Some points, one per row:
Array([22, 45, -30, 51, 18, 38, -5, 33, -39, -43, -34, 42, 33, -36, -54, -34, -49, -40,
       -60, -46, -41, -30, -46, -36, 7, -43, -44, -34, 60, 5, -23, 23, 38, 6, -45, 39,
       10, -41, -47, 29, -42, 40, -41, -5, 43, -42, -51, 37])
Array([35, 56, -30, 66, 18, -42, -12, 33, -51, -46, -36, 31, 39, -36, -57, -38, -46, -39,
       -63, -63, -38, -30, 35, -41, 7, -48, -43, -42, -26, 9, -22, 23, 28, -7, -55, 42,
       -7, -41, -55, 29, 38, 37, -34, 1, 39, -42, -59, 48])
Array([30, 56, -30, 74, 18, -42, -15, 33, -59, -43, -35, 30, 42, -36, -59, -42, -43, -39,
       -70, -73, -34, -30, 35, -41, 10, -49, -43, -47, -26, 14, -19, 23, 17, -11, -53, 45,
       -20, -41, -57, 32, 38, 35, -30, 2, 38, -42, -67, 55])
Array([38, 57, -30, 76, 18, -42, -12, 33, -60, -44, -41, 25, 43, -36, -57, -44, -43, -42,
       -69, -79, -31, -30, 35, -44, 13, -46, -37, -50, -26, 13, -27, 23, 8, -9, -39, 43,
       -17, -41, -46, 34, 38, 33, -26, 4, 39, -42, -70, 59])
Array([31, 42, -30, 71, 18, -42, -3, 33, -57, -39, -40, 25, 42, -36, -54, -45, -41, -36,
       -66, -75, -29, -30, 35, -44, 17, -45, -37, -50, -26, 10, -21, 23, 7, -9, -28, 46,
       -14, -41, -46, 35, 38, 32, -28, 10, 38, -42, -70, 60])
Array([30, 25, -30, 70, 18, -42, -1, 33, -50, -40, -45, 25, 43, -36, -49, -44, -37, -30,
       -59, -68, -26, -30, 35, -42, 21, -41, -34, -50, -26, 6, -25, 23, 6, -2, -22, 44,
       -15, -41, -40, 35, 38, 26, -26, 15, 37, -42, -67, 57])
Array([33, 11, -30, 66, 18, -42, 7, 33, -47, -38, -47, 21, 45, -36, -44, -45, -35, -28,
       -48, -67, -24, -30, 35, -42, 22, -38, -34, -50, -26, 2, -18, 23, 12, -4, -20, 39,
       -33, -41, -42, 37, 38, 22, -26, 17, 34, -42, -66, 54])
Array([48, -61, -30, 30, 18, -42, 43, 33, -14, -18, -64, 15, 41, -36, -15, -42, -24, 0,
       -7, -30, -9, -30, 35, -38, 41, -29, -33, -49, -26, -21, -27, -69, -1, 16, 56, 37,
       -5, -41, -20, 44, -42, 10, -29, 31, 31, -42, -59, 44])
Array([65, -74, -30, 21, -87, -42, 63, 33, 12, -29, -62, -1, 50, 45, 9, -38, -19, 22,
       14, -24, -2, -30, 35, -31, 47, -29, -38, -49, -26, -42, -26, -69, 32, 9, 59, 35,
       1, -41, -8, 36, -42, -15, -35, 40, 23, -42, -45, 44])
Array([34, 28, -30, 42, 18, -42, 2, 33, -33, -34, -36, 26, 41, -36, -37, -34, -41, -34,
       -47, -51, -32, -30, 35, -31, 9, -45, -42, -31, -26, -14, -23, 23, 36, 0, -26, 36,
       5, -41, -52, 29, -42, 25, -37, 7, 34, -42, -30, 42])
Array([30, 75, -30, 62, 18, -42, -15, 33, -57, -39, -24, 30, 43, -36, -53, -40, -42, -45,
       -68, -72, -36, -30, 35, -39, 4, -50, -42, -40, -26, 0, -17, 23, 23, -8, -45, 42,
       3, -41, -62, 30, -42, 32, -31, -1, 37, 38, -42, 52])
Array([43, 99, -30, 86, 18, -42, -25, 33, -73, -49, -19, 28, 45, -36, -66, -44, -46, -43,
       -84, -88, -38, -30, 35, -44, 5, -56, -38, -50, -26, 15, -18, 23, 23, -19, -80, 47,
       -28, -41, -62, 30, 38, 35, -28, 2, 39, 38, -62, 62])
Array([24, 69, -30, 70, 18, 38, -21, 33, -60, -44, -33, 38, 36, -36, -63, -38, -48, -41,
       -71, -66, -41, -30, 35, -40, 6, -45, -43, -41, -26, 15, -22, 23, 27, -4, -66, 42,
       -2, -41, -59, 30, 38, 44, -34, -7, 42, -42, -61, 47])
Array([15, 48, -30, 57, 18, 38, -9, 33, -47, -42, -33, 42, 32, -36, -58, -35, -47, -40,
       -61, -53, -41, -30, -46, -39, 4, -42, -42, -36, 60, 8, -23, 23, 33, 4, -51, 38,
       3, -41, -45, 31, -42, 42, -39, -6, 42, -42, -55, 39])
Array([24, 46, -30, 62, 18, -42, -8, 33, -44, -47, -39, 35, 36, -36, -54, -36, -45, -35,
       -66, -56, -38, -30, -46, -39, 11, -42, -38, -39, -26, 10, -22, 23, 34, -2, -49, 39,
       -4, -41, -49, 30, -42, 33, -36, -3, 40, -42, -56, 41])
Array([32, 57, -30, 69, 18, -42, -2, 33, -41, -51, -37, 28, 42, -36, -48, -39, -42, -44,
       -60, -72, -34, -30, 35, -39, 11, -46, -40, -42, -26, 4, -21, 23, 38, -11, -54, 42,
       -7, -41, -48, 28, 38, 24, -35, 6, 36, -42, -56, 48])
Array([39, 67, -30, 73, 18, -42, -13, 33, -47, -53, -39, 28, 45, -36, -52, -40, -46, -36,
       -68, -73, -36, -30, 35, -38, 9, -47, -41, -43, -26, 4, -17, 23, 41, -17, -64, 42,
       -7, -41, -49, 28, 38, 27, -34, 3, 36, -42, -56, 58])
Array([35, 95, -30, 91, 18, -42, -19, 33, -65, -60, -20, 25, 49, -36, -61, -44, -45, -49,
       -87, -83, -36, -30, 35, -42, 5, -53, -42, -50, -26, 14, -15, 23, 35, -23, -79, 49,
       -11, -41, -68, 27, 38, 27, -30, 1, 37, 38, -61, 70])
Array([43, 127, -30, 110, 18, -42, -32, 33, -79, -65, -14, 23, 52, -36, -70,
       -49, -47, -52, -101, -104, -37, -30, 35, -46, 7, -60, -41, -57, -26, 24,
       -6, 23, 32, -37, -102, 51, -35, -41, -69, 29, 38, 28, -23, 0, 37,
       38, -73, 81])
Array([14, -66, -30, 38, 18, -42, 19, 33, -48, -5, -67, 24, 33, -36, -40, -46, -26, -15,
       -33, -32, -11, -30, -46, -44, 37, -28, -16, -50, -26, 4, -28, -69, -54, 27, 67, 38,
       -9, -41, -30, 51, -42, 33, -16, 34, 37, -42, -75, 45])
Array([26, -91, -30, 37, 18, -42, 53, 33, -23, -12, -55, 11, 39, 45, -13, -48, -14, 10,
       -8, -27, 1, -30, -46, -44, 58, -27, -12, -59, -26, -18, -30, -69, -39, 14, 92, 43,
       -11, -41, -25, 53, -42, 0, -15, 50, 33, -42, -64, 55])
Array([49, -80, -30, 38, -87, -42, 86, 33, 8, -31, -37, -5, 44, 45, 16, -46, 2, 56,
       0, -36, 11, -30, -46, -42, 79, -24, 1, -64, -26, -46, -28, -69, -2, -2, 93, 44,
       -7, -41, -16, 51, -42, -42, -19, 75, 27, -42, -38, 54])
Array([43, -63, -30, 34, -87, -42, 95, 33, 29, -42, -25, -17, 44, 45, 37, -42, 12, 75,
       7, -28, 17, -30, -46, -33, 84, -22, 3, -57, -26, -57, -24, -69, 28, -15, 83, 41,
       -4, 39, -9, 42, -42, -65, -18, 81, 17, -42, -17, 55])
Array([31, -37, -30, 22, -87, -42, 85, 33, 38, -38, -17, -25, 39, 45, 44, -31, 13, 70,
       12, -26, 21, -30, 35, -20, 71, -13, -4, -42, -26, -53, -10, -69, 47, -12, 68, 30,
       1, 39, 14, 28, -42, -61, -18, 66, 4, 38, -2, 43])
Array([22, -8, -30, 7, -87, -42, 62, 33, 41, -23, -15, -31, 29, 45, 48, -18, 16, 70,
       19, -12, 25, -30, 35, -3, 54, 0, -10, -25, -26, -44, -3, -69, 51, -11, 51, 19,
       12, 39, 17, 14, 38, -53, -12, 49, -11, 38, 9, 27])
Array([28, -3, -30, 5, 18, -42, 29, 33, 13, -20, -28, -1, 31, -36, 9, -21, -18, 19,
       -2, -20, -5, -30, -46, -6, 23, -17, -28, -9, -26, -39, -7, 23, 29, 0, 30, 25,
       27, 39, -2, 19, -42, -9, -25, 19, 13, 38, 16, 21])
Array([20, -9, -30, 7, 18, 38, 25, 33, -11, -14, -28, 13, 33, -36, -6, -28, -23, -5,
       -9, -24, -14, -30, -46, -16, 16, -27, -29, -11, -26, -39, -14, 23, 9, 8, 39, 30,
       33, -41, -17, 26, -42, 7, -26, 17, 24, 38, 18, 23])
Array([29, -13, -30, 14, 18, -42, 24, 33, -32, -11, -27, 19, 34, -36, -18, -34, -22, -17,
       -21, -25, -16, -30, -46, -28, 22, -31, -26, -22, -26, -34, -18, 23, -6, 19, 45, 36,
       32, -41, -29, 35, -42, 12, -23, 26, 30, 38, 3, 30])
Array([19, -12, -30, 29, 18, -42, 27, 33, -42, -13, -30, 25, 33, -36, -25, -40, -23, -10,
       -33, -29, -15, -30, -46, -35, 31, -32, -16, -32, -26, -22, -20, -69, -14, 20, 45, 38,
       4, -41, -35, 42, -42, 15, -18, 38, 34, -42, -20, 37])
Array([16, -31, -30, 35, 18, -42, 30, 33, -40, -18, -23, 21, 32, -36, -27, -41, -22, -7,
       -33, -36, -14, -30, -46, -38, 35, -30, -13, -37, -26, -16, -25, -69, -18, 22, 44, 39,
       1, -41, -34, 44, -42, 12, -17, 41, 36, -42, -32, 41])
Array([10, -28, -30, 38, 18, -42, 37, 33, -35, -25, -31, 20, 33, -36, -24, -41, -18, 7,
       -28, -36, -13, -30, -46, -38, 39, -28, -6, -37, -26, -21, -29, -69, -12, 21, 47, 40,
       -4, -41, -31, 44, -42, 6, -18, 46, 34, -42, -31, 41])
12 more points follow, each with its number after it:
Array([10, -25, -30, 38, 18, -42, 41, 33, -29, -28, -29, 18, 35, -36, -18, -41, -17, 8,
       -32, -33, -11, -30, -46, -39, 44, -28, -3, -37, -26, -26, -25, -69, -4, 19, 46, 38,
       -5, -41, -30, 44, -42, -3, -15, 51, 33, -42, -27, 42]) 0
Array([12, -21, -30, 39, 18, -42, 41, 33, -26, -27, -17, 15, 36, -36, -14, -41, -14, 11,
       -27, -32, -9, -30, -46, -34, 46, -26, -7, -37, -26, -29, -26, -69, -2, 16, 47, 38,
       1, -41, -25, 42, -42, -8, -14, 50, 30, -42, -22, 40]) 1
Array([15, -19, -30, 34, 18, -42, 44, 33, -26, -27, -25, 13, 37, -36, -13, -41, -16, 13,
       -22, -32, -8, -30, -46, -33, 41, -29, -8, -36, -26, -28, -21, -69, -5, 14, 51, 44,
       11, -41, -23, 41, -42, -7, -15, 51, 30, -42, -18, 43]) 2
Array([20, -6, -30, 36, 18, -42, 41, 33, -28, -26, -28, 12, 36, -36, -14, -40, -16, 12,
       -24, -32, -9, -30, -46, -35, 40, -30, -11, -36, -26, -29, -23, -69, -3, 13, 48, 38,
       4, -41, -32, 42, -42, -5, -16, 48, 29, -42, -18, 41]) 3
Array([21, -9, -30, 35, 18, -42, 38, 33, -31, -25, -23, 14, 36, -36, -16, -40, -15, 15,
       -28, -37, -10, -30, -46, -36, 40, -30, -10, -36, -26, -25, -23, -69, -7, 15, 46, 39,
       0, -41, -33, 42, -42, -2, -16, 46, 30, -42, -20, 42]) 4
Array([25, -24, -30, 37, 18, -42, 43, 33, -32, -23, -27, 17, 36, -36, -18, -41, -18, 2,
       -24, -38, -10, -30, -46, -36, 40, -30, -7, -38, -26, -25, -26, -69, -10, 11, 50, 39,
       4, -41, -36, 43, -42, -2, -15, 46, 32, -42, -23, 45]) 5
Array([18, -17, -30, 36, 18, -42, 40, 33, -32, -24, -25, 17, 36, -36, -19, -42, -17, 10,
       -28, -27, -10, -30, -46, -36, 39, -30, -10, -38, -26, -25, -24, -69, -10, 13, 49, 40,
       8, -41, -36, 43, -42, 0, -15, 49, 31, -42, -26, 43]) 6
Array([26, -27, -30, 36, 18, -42, 35, 33, -33, -23, -25, 16, 36, -36, -19, -42, -15, 5,
       -30, -35, -10, -30, -46, -35, 43, -31, -10, -39, -26, -23, -22, -69, -9, 16, 49, 40,
       -3, -41, -29, 44, -42, -1, -17, 48, 33, -42, -26, 45]) 7
Array([19, -11, -30, 37, 18, -42, 38, 33, -31, -24, -25, 15, 36, -36, -18, -42, -15, 9,
       -28, -34, -9, -30, -46, -38, 42, -30, -10, -39, -26, -22, -23, -69, -8, 13, 47, 37,
       -1, -41, -39, 44, -42, -2, -15, 48, 32, -42, -27, 44]) 8
Array([24, -20, -30, 38, 18, -42, 37, 33, -31, -25, -25, 16, 36, -36, -18, -42, -16, 13,
       -24, -40, -9, -30, -46, -37, 43, -29, -10, -39, -26, -24, -20, -69, -7, 14, 44, 40,
       10, -41, -32, 43, -42, -3, -13, 49, 30, -42, -26, 43]) 9
Array([19, -17, -30, 38, 18, -42, 42, 33, -31, -25, -31, 15, 36, -36, -17, -42, -15, 9,
       -26, -42, -9, -30, -46, -37, 42, -30, -7, -40, -26, -27, -20, -69, -10, 15, 51, 43,
       -6, -41, -25, 42, -42, -4, -15, 47, 31, -42, -26, 47]) 10
Array([24, -17, -30, 38, 18, -42, 42, 33, -32, -25, -22, 13, 37, -36, -18, -42, -15, 6,
       -27, -32, -9, -30, -46, -37, 43, -30, -5, -39, -26, -24, -24, -69, -11, 12, 49, 41,
       -6, -41, -32, 44, -42, -2, -16, 48, 31, -42, -26, 48]) 11
Which two of these numbered points are nearest to each point below, looking only along the 3 directions in which the first points spread most? Their numbers follow each, nearest first.
Array([39, 60, -30, 55, 18, -42, 0, 33, -51, -34, -28, 24, 43, -36, -43, -42, -35, -24,
       -58, -59, -27, -30, 35, -38, 13, -46, -29, -40, -26, -8, -21, 23, 12, -3, -22, 45,
       7, -41, -48, 34, -42, 22, -25, 15, 36, 38, -37, 50]) > 4 8
Array([76, -77, -30, -70, -87, -42, 4, 33, 5, 10, 61, 59, -44, -36, -29, 29, 8, -67,
       23, 71, -53, -30, 35, -36, -98, -17, 13, -28, 60, -62, -86, 23, -99, -61, -20, -73,
       0, 39, 0, -40, 38, 45, 15, -60, -1, 38, -45, -45]) > 3 4
Array([-15, 11, -30, 12, 18, -42, 68, 33, 12, -32, 14, -27, 21, 45, 34, -19, 19, 72,
       2, -9, 20, -30, -46, -2, 54, 5, 21, -9, -26, -38, -5, -69, 48, 19, 40, 10,
       -21, 39, 26, 15, 38, -47, 7, 61, -11, 38, 14, 24]) > 2 3
Array([21, -39, -30, -50, -87, -42, -8, 33, 7, 15, 39, 26, -37, -36, -11, 29, 13, -45,
       18, 55, -27, 53, 35, -10, -66, 0, 18, 0, 60, -24, -36, 23, -38, -17, -34, -59,
       -8, 39, 10, -36, 38, 26, 16, -46, -12, 38, -19, -39]) > 3 4
Array([0, 3, -30, 1, 18, 38, -15, 33, -17, -22, -40, 64, 10, -36, -51, -15, -55, -53,
       -28, -1, -55, -30, -46, -29, -6, -33, -53, -9, 60, -6, -32, 23, 51, 40, -30, 26,
       48, -41, -46, 28, -42, 65, -62, -18, 49, -42, -24, -7]) > 4 3
Array([5, -75, -30, 33, 18, -42, 37, 33, -34, -14, -52, 30, 28, -36, -33, -44, -21, -3,
       -25, -27, -11, -30, -46, -46, 45, -27, -9, -48, -26, -8, -32, -69, -44, 28, 73, 39,
       1, -41, -30, 50, -42, 22, -18, 44, 40, -42, -63, 42]) > 7 0
Array([51, -56, -30, -62, -87, -42, -5, 33, 9, 15, 54, 42, -43, -36, -19, 31, 11, -58,
       23, 66, -40, 53, 35, -23, -86, -8, 19, -15, 60, -44, -61, 23, -75, -50, -27, -64,
       -5, 39, -1, -40, 38, 34, 15, -60, -7, 38, -33, -46]) > 3 4
Array([82, -84, -30, -67, -87, -42, 0, 33, 6, 9, 58, 64, -43, -36, -31, 27, 5, -71,
       20, 66, -57, -30, 35, -38, -97, -19, 4, -30, 60, -66, -91, 23, -97, -66, -25, -70,
       3, -41, -2, -38, 38, 46, 10, -59, 0, 38, -49, -45]) > 3 4
Array([42, -66, -30, -61, -87, -42, -6, 33, 13, 18, 44, 35, -41, -36, -13, 32, 13, -51,
       24, 66, -33, 53, 35, -17, -77, -3, 18, -10, 60, -38, -53, 23, -63, -41, -24, -63,
       9, 39, 16, -39, 38, 33, 16, -55, -11, 38, -29, -44]) > 3 2
Array([-11, -24, -30, 22, 18, -42, 35, 33, -27, -36, -24, 35, 21, -36, -29, -29, -28, -3,
       -29, -9, -25, -30, -46, -29, 28, -22, -7, -12, 60, -20, -26, -69, 16, 54, 19, 31,
       -12, -41, -23, 37, -42, 18, -25, 33, 37, -42, -16, 16]) > 6 4
Array([12, -91, -30, 37, 18, -42, 47, 33, -47, 1, -62, 13, 32, 45, -25, -52, -9, 6,
       -18, -23, 6, -30, -46, -52, 62, -23, 5, -61, -26, -8, -27, -69, -87, 29, 122, 42,
       -8, -41, -29, 61, -42, 10, -4, 63, 36, -42, -72, 53]) > 7 0
Array([42, -51, -30, -54, -87, -42, -3, 33, 2, 6, 42, 43, -37, -36, -22, 26, 5, -49,
       19, 57, -41, -30, 35, -22, -77, -7, 15, -10, 60, -36, -60, 23, -56, -30, -28, -59,
       -2, 39, 3, -34, 38, 37, 13, -51, -4, 38, -31, -39]) > 3 4
Array([3, -8, -30, 18, 18, 38, 7, 33, -9, -36, -45, 44, 23, -36, -37, -21, -47, -34,
       -30, -24, -42, -30, -46, -25, 5, -33, -47, -17, 60, -12, -28, 23, 59, 26, -33, 29,
       37, -41, -31, 25, -42, 41, -51, -10, 39, -42, -33, 6]) > 4 3
Array([-37, 76, 53, 32, 18, -42, 40, -49, -105, -62, 17, -2, 22, -36, -26,
       -21, -18, 52, -28, 3, -16, -30, 35, 24, -1, 22, 40, 67, -26, -8,
       11, -69, 45, 127, -32, -25, -127, 39, 60, 7, 38, 3, 45, 61, -18,
       -42, 39, 1]) > 3 4
Array([4, 13, -30, 12, 18, 38, -21, 33, -27, -19, -30, 58, 15, -36, -56, -19, -55, -51,
       -44, -16, -55, -30, -46, -32, -6, -37, -53, -16, 60, -2, -33, 23, 46, 32, -42, 29,
       26, -41, -51, 30, -42, 64, -57, -19, 48, -42, -30, -3]) > 4 8
Array([-18, 61, 53, -5, 18, -42, 1, -49, -40, -16, 26, -27, -18, 45, 5, 15, 16, 33,
       8, 20, 4, -30, 35, 39, -15, 37, 56, 51, -26, 28, 29, 23, 25, 97, -41, -55,
       -81, 39, 57, -23, 38, -20, 49, 13, -39, 38, 50, -21]) > 3 4
Array([-9, 37, 53, -12, 18, 38, -19, -49, -20, 5, 28, -34, -30, 45, 15, 28, 28, 25,
       21, 22, 14, 53, 35, 45, -21, 39, 58, 52, -26, 39, 37, 23, 16, 65, -42, -55,
       -70, 39, 45, -34, 38, -25, 53, -3, -43, 38, 47, -29]) > 3 2
Array([-30, 56, 53, -4, 18, -42, 36, -49, 10, -12, 23, -39, 7, 45, 36, -3, 25, 63,
       9, 5, 26, 53, 35, 15, 33, 22, 19, 9, -26, -24, 14, 23, 45, 31, 21, -7,
       14, 39, 38, -4, 38, -33, 12, 40, -31, 38, 24, 8]) > 3 2
Array([29, 59, -30, 52, 18, 38, -22, 33, -64, -23, -25, 34, 37, -36, -57, -38, -44, -44,
       -60, -58, -37, -30, 35, -38, 4, -47, -41, -38, -26, -1, -21, 23, 15, 3, -34, 41,
       -2, -41, -63, 34, -42, 41, -31, 2, 40, -42, -39, 44]) > 8 4
Now 12 new points, numbered from 0 again:
Array([20, -22, -30, 38, 18, -42, 41, 33, -32, -25, -33, 15, 37, -36, -17, -43, -15, 6,
       -25, -38, -9, -30, -46, -38, 41, -29, -12, -39, -26, -23, -22, -69, -9, 15, 50, 38,
       -2, -41, -32, 43, -42, -3, -15, 46, 31, -42, -26, 46]) 0
Array([22, -13, -30, 39, 18, -42, 37, 33, -32, -24, -21, 16, 37, -36, -18, -42, -18, 9,
       -28, -37, -9, -30, -46, -36, 44, -30, -13, -40, -26, -25, -22, -69, -9, 12, 44, 40,
       5, -41, -32, 44, -42, -3, -13, 47, 31, -42, -28, 47]) 1
Array([15, -34, -30, 38, 18, -42, 40, 33, -33, -26, -30, 14, 36, -36, -19, -42, -15, 12,
       -33, -37, -10, -30, -46, -38, 43, -29, -10, -40, -26, -20, -22, -69, -9, 12, 47, 40,
       5, -41, -27, 42, -42, -2, -16, 46, 32, -42, -26, 48]) 2
Array([23, -14, -30, 38, 18, -42, 42, 33, -33, -24, -26, 15, 37, -36, -18, -43, -17, 10,
       -29, -35, -9, -30, -46, -39, 41, -30, -9, -40, -26, -28, -18, -69, -13, 11, 47, 41,
       -4, -41, -26, 43, -42, -2, -15, 48, 32, -42, -29, 48]) 3
Array([21, -29, -30, 39, 18, -42, 37, 33, -31, -26, -30, 13, 37, -36, -19, -42, -15, 3,
       -27, -35, -9, -30, -46, -37, 41, -31, -8, -40, -26, -25, -22, -69, -14, 13, 51, 40,
       -8, -41, -35, 43, -42, -2, -16, 51, 33, -42, -28, 44]) 4
Array([21, -22, -30, 39, 18, -42, 43, 33, -31, -25, -24, 14, 37, -36, -19, -42, -17, 11,
       -27, -33, -9, -30, -46, -37, 42, -29, -10, -41, -26, -26, -23, -69, -10, 12, 48, 39,
       -5, -41, -32, 44, -42, -2, -15, 50, 31, -42, -27, 42]) 5
Array([29, -23, -30, 40, 18, -42, 42, 33, -30, -24, -25, 14, 36, -36, -18, -43, -16, 8,
       -29, -30, -9, -30, -46, -35, 43, -30, -6, -40, -26, -27, -23, -69, -11, 13, 53, 39,
       1, -41, -33, 44, -42, -3, -15, 46, 31, -42, -27, 47]) 6
Array([21, -19, -30, 41, 18, -42, 36, 33, -32, -23, -28, 15, 37, -36, -18, -43, -16, 7,
       -29, -38, -9, -30, -46, -38, 41, -30, -10, -41, -26, -24, -23, -69, -14, 13, 44, 41,
       -6, -41, -33, 43, -42, -2, -15, 50, 32, -42, -28, 46]) 7
Array([13, -17, -30, 40, 18, -42, 36, 33, -31, -25, -35, 17, 38, -36, -18, -43, -16, 2,
       -29, -31, -9, -30, -46, -38, 43, -28, -13, -41, -26, -23, -26, -69, -11, 13, 48, 40,
       -9, -41, -26, 43, -42, -3, -15, 47, 31, -42, -27, 48]) 8
Array([24, -19, -30, 39, 18, -42, 39, 33, -31, -25, -25, 14, 37, -36, -18, -42, -17, 5,
       -28, -33, -10, -30, -46, -38, 43, -28, -9, -40, -26, -25, -23, -69, -10, 9, 49, 42,
       -16, -41, -33, 43, -42, -2, -17, 46, 31, -42, -28, 50]) 9
Array([21, -59, -30, 38, -87, -42, 96, 33, 10, -40, -9, -4, 34, 45, 23, -42, 14, 62,
       -3, -24, 17, -30, -46, -40, 86, -20, 19, -57, -26, -50, -25, -69, -4, 3, 90, 43,
       -21, 39, -12, 49, 38, -58, -11, 83, 23, -42, -17, 49]) 10
Array([7, -20, -30, 32, -87, -42, 90, 33, 20, -43, -5, -16, 31, 45, 36, -32, 16, 85,
       -1, -22, 18, -30, -46, -24, 76, -7, 19, -36, -26, -51, -16, -69, 37, 3, 61, 31,
       -20, 39, 1, 33, 38, -64, -4, 82, 9, -42, 3, 42]) 11
Which two of these numbered points are nearest to each point below, looking only along the 3 directions in which the first points spread most? Their numbers follow each, nearest first.
Array([-1, 12, -30, 9, -87, -42, 61, 33, 26, -24, 7, -29, 24, 45, 41, -17, 16, 75,
       8, -19, 24, -30, -46, 0, 55, 3, 5, -16, -26, -38, 1, -69, 43, 0, 44, 13,
       1, 39, 25, 14, 38, -49, -3, 51, -13, 38, 15, 25]) > 11 10
Array([-4, 9, -30, 15, -87, -42, 75, 33, 24, -29, 12, -29, 25, 45, 41, -20, 20, 81,
       10, -22, 25, -30, -46, -2, 62, 5, 16, -16, -26, -42, 1, -69, 41, 6, 47, 17,
       -6, 39, 27, 15, 38, -54, 3, 65, -11, 38, 15, 29]) > 11 10
Array([51, -60, -30, -59, -87, -42, -3, 33, 0, 7, 48, 49, -39, -36, -26, 26, 5, -60,
       16, 63, -47, -30, 35, -28, -86, -13, 13, -17, 60, -47, -68, 23, -72, -39, -32, -66,
       -6, 39, 0, -35, 38, 39, 11, -52, -2, 38, -36, -42]) > 1 3
Array([2, -10, -30, 31, -87, -42, 92, 33, 17, -44, -2, -21, 36, 45, 34, -35, 17, 78,
       -5, -20, 17, -30, -46, -20, 76, -8, 28, -33, -26, -51, -13, -69, 42, 0, 65, 29,
       -3, 39, 6, 33, 38, -60, 1, 87, 6, -42, 1, 45]) > 11 10
Array([8, -68, -30, 46, -87, -42, 88, 33, 1, -42, -28, 7, 38, 45, 6, -50, 4, 44,
       -16, -33, 3, -30, -46, -47, 84, -27, 24, -60, -26, -37, -35, -69, -6, -1, 86, 44,
       -9, 39, -30, 54, -42, -43, -10, 90, 36, -42, -38, 58]) > 10 11
Array([-21, 39, 53, -16, 18, 38, 19, -49, 34, 6, 25, -51, -1, 45, 49, 8, 29, 62,
       24, 6, 40, 53, 35, 25, 30, 27, 1, 9, -26, -9, 27, 23, 28, -8, 22, -7,
       9, 39, 40, -12, 38, -39, 10, 18, -37, 38, 32, 3]) > 11 10
Array([-12, 40, 53, -23, 18, 38, 13, -49, 47, 15, 16, -49, -3, 45, 53, 12, 30, 69,
       31, 0, 43, 53, 35, 25, 25, 29, -8, 7, -26, -14, 29, 23, 29, -19, 19, -7,
       22, 39, 43, -15, 38, -37, 7, 8, -39, 38, 28, 1]) > 11 10
Array([-48, 41, 53, -41, 18, 38, -35, -49, 58, 54, 35, -57, -42, 45, 59, 46, 49, 40,
       50, 31, 62, 53, 35, 54, -6, 52, 11, 36, -26, 35, 57, 23, -19, -48, 1, -29,
       29, 39, 56, -45, 38, -37, 34, -28, -58, 38, 42, -31]) > 11 10
Array([-41, 51, 53, -35, 18, 38, -27, -49, 51, 48, 40, -59, -38, 45, 58, 41, 49, 47,
       43, 30, 61, 53, 35, 52, -1, 53, 16, 36, -26, 36, 51, 23, -16, -38, 4, -24,
       19, 39, 50, -41, 38, -38, 34, -16, -58, 38, 46, -27]) > 11 10
Array([-8, 28, 53, -2, 18, -42, 41, -49, 29, -10, 22, -40, 12, 45, 45, -6, 24, 78,
       20, -4, 33, -30, 35, 14, 42, 18, 5, -1, -26, -28, 18, 23, 38, 4, 32, 2,
       12, 39, 33, 2, 38, -45, 5, 38, -25, 38, 24, 16]) > 11 10
Array([-32, 48, 53, -23, 18, 38, 5, -49, 40, 22, 18, -55, -13, 45, 54, 18, 35, 64,
       31, 9, 48, 53, 35, 34, 18, 38, 1, 17, -26, 0, 36, 23, 16, -14, 15, -13,
       14, 39, 46, -21, 38, -39, 18, 5, -46, 38, 38, -6]) > 11 10
Array([5, -18, -30, 33, -87, -42, 97, 33, 25, -46, 2, -21, 36, 45, 40, -35, 19, 81,
       4, -23, 21, -30, -46, -22, 82, -10, 27, -38, -26, -52, -14, -69, 37, -3, 65, 29,
       -18, 39, 1, 32, 38, -71, -1, 86, 6, -42, 3, 48]) > 11 10
Array([-36, 41, 53, -36, 18, 38, -34, -49, 52, 51, 37, -59, -43, 45, 57, 46, 51, 46,
       47, 23, 62, 53, 35, 56, -8, 59, 20, 41, -26, 36, 55, 23, -21, -38, 2, -32,
       22, 39, 49, -45, 38, -43, 41, -21, -59, 38, 47, -35]) > 11 10
Array([30, -89, -30, 45, -87, -42, 89, 33, -4, -30, -29, 1, 38, 45, 12, -50, 9, 51,
       -3, -36, 15, -30, -46, -51, 86, -22, 12, -69, -26, -37, -32, -69, -32, 3, 106, 50,
       -17, -41, -25, 58, -42, -46, -10, 88, 30, -42, -41, 58]) > 10 11
Array([0, 21, 53, -10, 18, -42, 36, 33, 38, -4, 13, -41, 10, 45, 48, -2, 22, 61,
       26, -1, 34, 53, 35, 15, 38, 15, -3, -3, -26, -29, 17, 23, 40, -6, 34, 5,
       21, 39, 38, -3, 38, -40, -1, 27, -28, 38, 22, 12]) > 11 10
Array([-27, 43, 53, -32, 18, 38, -4, -49, 51, 28, 19, -53, -16, 45, 56, 23, 35, 61,
       34, 18, 50, 53, 35, 36, 16, 35, -6, 16, -26, 2, 34, 23, 16, -29, 17, -13,
       27, 39, 48, -26, 38, -36, 13, -1, -46, 38, 33, -11]) > 11 10
Array([-48, 20, 53, -36, 18, 38, -44, -49, 57, 60, 38, -56, -51, 45, 58, 53, 53, 35,
       49, 33, 65, 53, 35, 59, -11, 59, 25, 46, -26, 49, 60, 23, -35, -54, -4, -29,
       16, 39, 51, -48, 38, -42, 42, -30, -59, 38, 48, -42]) > 11 10
Array([-38, 50, 53, -34, 18, 38, -21, -49, 51, 41, 34, -58, -32, 45, 57, 35, 46, 51,
       42, 20, 58, 53, 35, 50, 7, 54, 10, 31, -26, 26, 46, 23, -4, -33, 9, -21,
       38, 39, 48, -35, 38, -40, 29, -13, -55, 38, 45, -23]) > 11 10
Array([-46, 30, 53, -37, 18, 38, -45, -49, 59, 58, 46, -57, -50, 45, 58, 52, 52, 38,
       49, 39, 65, 53, 35, 57, -11, 59, 22, 44, -26, 44, 62, 23, -31, -56, -6, -32,
       15, 39, 46, -49, 38, -43, 42, -28, -59, 38, 47, -40]) > 11 10
